Turns, then the turns between two rows, first turn first; the first pair answered
K739:
[  0 -11  -1  -3  13  20   6  -1  25   1] => [ 1 -7  0 -6 10 24  7 -4 22  5]
[  7   2  -5 -10  -5  -1  -7 -12  -4   9] => [  5   5  -2  -8  -4  -4 -13   1  -3  11]
[  4   7   2   5   3 -19   4   5  -6  -5] => [  5   4   1   5   3 -16   8  -3  -6  -9]
K192:
[ 5 -6 -5 -1 -5  3 -4  0  5 -8] => [ 5 -5 -6 -3 -6  1 -5  1  3 -7]
[ 2  5  9  8  3 -1  3 -4 -7  5] => [ 0  2 10 10  5  0  3 -3 -2  4]
[ -3  -2   6   2  -7   1   7 -13   2   6] => [ -2  -2   6   2  -7   2   6 -12   3   6]
K912:
[ -3  -8   1  16   4  -8   5  -9   1 -13] => [ -2  -8   0  13  13   5  -2   6   7 -11]
[ -5  -7  -2  10   5  -2  -2   1   6 -13] => [ -2   0  -2   9   5  -2  -9   8   3 -12]
[ -3  -5   1  11  -2 -18   4   7  -2  -6] => [ -5 -14   0  10   3 -10   6   6   6  -7]
Pairs:
Between the rows of a pair lie two turns.
[ -6  -7  -5  -2  -9 -13  -6  -8  -5  -1] => [ -4  -5  -7  -5  -1   0 -16  10  -1   0]	K912, K912
[  0 -12  -5 -11  -3   4   6  -5   7   2] => [ 1 -8 -8 -8  2  0 -5 12  6 -1]	K912, K739
[-3 -6  1 -9 -6 -5 -3  8 15 15] => [-1 -3 -2 -6 -3 -8 -7 14 11 11]	K739, K912
[ -8  -6   4   9   5 -13  -6   7  15 -11] => [  1   1   6  -2  -2   5   5 -27   0  -1]	K739, K739
[  3   4  -9 -12   1  19  -8  -7 -11   1] => [  1   1  -7 -10  -3  12  -1 -18 -13   1]	K912, K912
[  4   1  -3  -6   3   5   4 -11   1   2] => [ 6  8 -2 -5  1  2 -2 -4 -5  4]	K912, K912
[  0 -16  -9  -4   5   8  -1   1   5  -8] => [  4  -3 -11  -8  -2  -3 -12  13  -5  -4]	K192, K912
[  3   4   4  -4   2  20   0 -16  -6   3] => [  6  12   5  -3  -1  16  -2 -13 -14   5]	K912, K912
[  3   6   7  -3  -8  -5  -1 -13 -11  10] => [ 3 -1  3 -9  6 17 -8  6  2  9]	K912, K912
[ 3 -4 -6 -4  0  7 -4 12  3  0] => [  2  -1  -5   1  -6 -10  -5   7  -4  -2]	K912, K739
[  6  15  -4  -2   4  -4  -3  -6  -6 -11] => [  4  15  -3  -7   2   4   2 -13  -4  -4]	K912, K739
[ -1 -17 -19 -14   4  10   8  -7   5  -3] => [  7   9 -14 -10  -9 -14   0  -4 -18   3]	K912, K912
[  3  -5 -10   6  -1 -11  -2   5  -8  -8] => [  3 -14 -15   3   2   3   3  -2  -2 -10]	K739, K912
[-4 -6  0 -5  6 -1  5  1  3 -4] => [-2 -2 -2 -4  7 -4  3  5  1 -6]	K912, K739
[ 7 -2  5 -4 -5 -4 -6 -3 -6 -3] => [ 7 -3  6 -6 -4  4 -3 -6 -3 -1]	K912, K739
[ 10   9  -6   2  -5  -1   3 -15 -19   3] => [ 8  6 -3 -6  0 20  2 -6 -8 13]	K912, K739
[  6   8  -4 -13 -15   6  -1  -9 -17  22] => [  1   7   0 -15 -11  10  -4   7  -4  29]	K912, K739
[-1 11  6  2  8 14 -8 12  4  1] => [ -5  -8  -1   7  11   7  -1  -1   8 -15]	K739, K739
[-1 -3  0 -2  3 -7 -8 11  4 -3] => [ 0 -5 -2 -2  5 -5 -8  7  3 -7]	K739, K912
[ 13  10   1   4  10   2  -8  -3 -19   3] => [ 11  11   5   1   4   4  -2 -10 -18  11]	K912, K739
[  3  13   7  10  -7   7  -5  17 -13 -15] => [  0   6  10  17 -12  -4   7   0 -12 -17]	K192, K912
[-4 -3 -1 10  3  2 10 -7 -5 -3] => [-2 10  3  7  1  6  2  3 -8  7]	K739, K739
[  5  -6 -19 -19 -10 -19 -17  14  -5  -4] => [ -1 -26 -21 -20  -7  -9  -5   2   9  -8]	K912, K912
[-6 -7  4  3  6  7  3  9 13 -2] => [-3 -2  3  9  4 -9 -1 11  5 -9]	K912, K739
[ 2  5  0  3  2 -1 -1 -3 -4 -4] => [ 0  1  0  1  6  5 -1 -1  1 -4]	K912, K912
[ 0  9  6  7  9  3 -2  7 -4 -2] => [-3  5  5 10  7 -7  1  2 -5 -6]	K739, K912
[-15 -20   3  14   8 -12   2  11  22 -15] => [ -9   3   7  19  -3 -34  -4  12   2 -11]	K912, K912
[-2 10 13  4 -3  5  5 -6  3 10] => [-6  7 13  7 -4 -3  5 -2  6  9]	K739, K912
[-4 -1  1  7  6 -4  0  8  5 -4] => [ -4  -1  -1   5   0 -12  -1   6   3  -3]	K192, K912
